In the rows, zero is written as 128.
Rows swapped in pairs by one turn or mirror: which row each one swaps with
The rows were stretched afterwards, more along some directions than others.
K800: [105 118 116  72 107  93  65  96 119 137 137 134 122 168 149 129 119 157
 111 115 106 116 151 102 130 134  98]
K872: [114 118 114 104 104  86  67  79 107 133 134 112 124 143 141 145 106 140
 123 140 106 105 164 127 140 131 113]
K432: [100  96 107 103 112 102  82 150 134  94 148 128 109 133 175  93 112 156
 114 126 142 124 159 105 144 157 119]
K705: [ 75 105 108 108 134 103  81 116 123 123 160 117 115 117 129 102  75 148
 118 118 130 126 167 125 147 129  98]
K866: [128 123 142  93 109 108  92 100 127 118 115 129 148 152 134 138 111 132
 148 150 130  91 165 131 146 132 136]
K553: [103 109 129 116 113  85 103 106 113 134 121  99 122 136 174 131 112 169
 125 136 150 150 143 119 135 101 111]
K645: [120 121 127  82  94 115  79 114 125  90 112 120 120 122 158 134 133 132
 136 115 121 100 185 123 133 127 146]
K576: [112  97  91  93 124 114  85 127 113 111 172 123 115 130 148  89 122 142
 109 132  93 128 140 125 145 127 103]
K561: [115 117 156 116 119  96  88 139 127  88 120 136 123 168 163 133 125 160
 143 144 149 121 178 123 160 122 129]
K188: [133 122 127 109 112 101 105 131 118  84 137 132 136 152 163 138 131 131
 153 135 122 121 164 131 165 128 145]
K346: [ 80  94 125  93 118  98  89  94 146 135 126 106 118 128 154 121  84 132
 115 159 123 129 154 134 146 122 129]
K917: [ 65 105 122  86 111  88  75 118 132 116 134 120  99 116 168 105  90 141
 117 145 117 142 166 128 137 134 125]
K397: [116 106 128 105 138 111  72 132 127 115 151 132 125 164 147 127 115 135
 137 111 122 118 149 126 143 146 143]
K413: [112  93 124  90 111 100  84 109 145 108 112 112 148 117 136 120  90 138
 136 136 128  96 196 127 159 140 116]
K5: [136 132 134 121 119 112  98 142 118 115 146 130 136 150 141 135 115 171
 108 139 149 101 167 132 145 154 114]
K443: [110  94 104  87 124 117  77 101 123 120 147 115 129 120 145 116 122 135
 116 134 104 116 163 146 149 104  90]
K633: [121  83 136 120 107 103  86 108 135 143 140  90 128 141 152 135  84 151
 133 155 125 106 169 134 139 102 120]
K226: [108 137 121  92 114  87  57  99  97 113 124 109 126 135 145 128 116 152
 128 111 123 123 160 134 146 124 105]
K126: [109  79  90 105 107 102  84 110 117 136 163 101 115 112 160 104 109 139
 118 132  96 129 159 120 129 134  95]
K315: [119  96 125 105 100  95  94 131 124 130 128 106 128 169 194 111 115 146
 159 143 132 127 165 121 153 131 126]
K527: [129 105 133  93 102 115  58 120 138 121 129 122 112 159 161 132 133 156
 115 136 109 106 163 120 132 131 124]
K942: [ 80 125 119 119 109  88 101 121 121 117 121 103 115 130 190 116  97 163
 128 147 165 124 169 122 148 123 120]
K228: [140 115 108 108 116 123  64 134  96 108 158 124 132 147 166 124 139 172
 130 100 129 115 160 118 154 138 102]
K691: [101 113 109  98 106 108  73 128 144 136 146 117 102 125 146  96 109 155
  97 129 111 101 173 126 112 124 117]
K830: [110 102 117 111 136 102  65 122 140 133 163 127 102 144 141 107 103 158
  87 131 112 117 155 118 128 142  88]
K424: [107 113 132 114  93 108  80 121 118 112 116 115 118 160 197 133 128 162
 130 164 150 133 145 127 162 134 120]
K892: [ 96 108 124 111 128 106  50 114 129 140 161 120  92 164 161 100 103 146
 102 128 114 123 148 143 128 136 102]
K490: [140 135 116 120 119 117  86 153 112  89 161 133 122 153 168 116 134 157
 121 127 133 111 151 122 149 158 120]
K409: [122 115 124  99  85 117  70 126 141 124 137 133 104 156 168 123 146 149
 108 136 117 114 149 120 126 135 118]
K425: [ 96 122  87  76  89  99  52 103  90 122 163 112 108 154 165 107 117 138
 124 113  90 107 152 124 138 145 109]
K374: [116 111 133 108 102 121  65 105 130 138 132 126 111 168 149 125 125 133
 130 146 122 105 143 143 125 134 133]
K569: [113 121 123 100 124 121  94 149 117  90 156 142 136 170 151 116 140 131
 146 125 120 117 152 127 144 134 135]
K383: [105 104 143 100 104 101  86 128 131 117 115 121 131 160 156 121 117 147
 158 151 133 129 183 145 156 119 142]
K453: [ 90 107 123 115 145  92  84 118 128 123 162 118 112 144 142 117  76 162
  97 131 143 115 142 118 137 139 110]
K923: [100 103 130 107 106  90  72  95 123 147 140 109 106 161 148 127  69 149
 108 142 120 107 154 115 142 146 122]
K616: [102 108 104  85  99  85  66  82  94 123 128 101 127 135 165 136 115 163
 144 111 131 116 174 118 142 103 112]
K55: [137 120 120  91  86 115  95 120 133 117 132 125 118 152 175 118 128 127
 143 135 106  99 161 117 137 147 143]
K707: [109 100  98 106 139  94  98 120 121 128 161 107 135 117 133 105  76 149
 112 127 116 100 167 125 141 137 117]
K823: [138 110 117  97 116 105  71  90  92 139 140 105 136 149 143 141 122 149
 146 117 104 113 167 136 138 121 104]
K264: [128 117 112 116 111 106  95 112  87 128 137  97 132 139 171 122 108 144
 134 142 152 125 148 137 161 148  99]
K68: [124  93 108 121 114 103  91 121 110 147 165  88 124 132 150 112  92 147
 104 149 127 106 172 141 124 125 108]
K400: [125 126 107 111 108  94  69 102  87 134 168 123 117 159 168 143 114 164
 109 125 116 101 161 129 125 142 108]
K36: [117 118 121  88 109  93  73  88 112 133 131 106 133 155 164 136 103 144
 133 122 118  85 191 125 136 141 107]
K966: [118  94 101 101 110 102  88 113 104 130 158 117 116 137 176 120 125 175
 119 121 120 146 140 118 138 103  97]
K841: [105 105 121 102 127 102  91 140 110 103 138 115 152 146 175 122 109 148
 162 124 142 128 175 120 171 155 119]
K601: [114 123 118  85 105 125  63 119 121 107 138 137 110 145 143 134 145 154
 121 102 112 105 148 120 129 118 141]
K595: [104 115 134 116 119  94  79 131 122 125 127 111 112 143 190 108 118 159
 130 139 132 156 146 110 134 131 113]
K200: [116 106 120  96 114 107  81 128 128 131 143 105 133 148 158 119  89 140
 135 130 141 103 152 112 145 138 145]
K318: [146 130 130  84 116 117  71 102 126 107 122 127 130 143 153 122 137 120
 139 111 106  91 170 120 126 133 121]
K946: [104 111  98 101 130 111  78 139 100 100 174 129 109 135 178 101 133 145
 112 135 118 138 147 137 146 142  95]
K57: [125 118 110  94  99 118 104 105 109 105 134 117 148 120 159 144 124 140
 133 146 131 100 175 132 157 127 126]
K748: [116 127 139 109  93 107  83 121 133 106 125 123 120 150 151 129  97 153
 131 125 141 106 178 124 148 145 130]
K416: [132  92  96  99  96 101  72  97  95 140 142  89 143 138 162 123 118 143
 150 123 111  97 177 125 138 127  97]
K536: [113 119 131 125  98  93  90 129 136 122 129 123 118 153 178 138 105 158
 116 140 164  96 167 114 132 162 133]
K925: [118  84 117  89 103 121  81 154 134 101 154 138 123 157 155 110 144 140
 137 116 102 123 180 121 153 131 115]
K654: [118 109 139 117 109  95  83 120 106 115 139 121 119 178 190 141 120 153
 157 141 140 133 155 128 149 137 126]
K43: [125 120 106 111 112 121  92 134 101 103 170 116 136 122 143 128 117 125
 135 108 121 108 163 145 147 134 124]
K361: [ 83 101 115  98 112  97  71 125 120 114 167 143  88 146 165 107 116 157
  90 142 111 144 146 140 132 141 103]

K315 swaps with K416
K748 swaps with K705
K576 swaps with K409
K925 swaps with K425

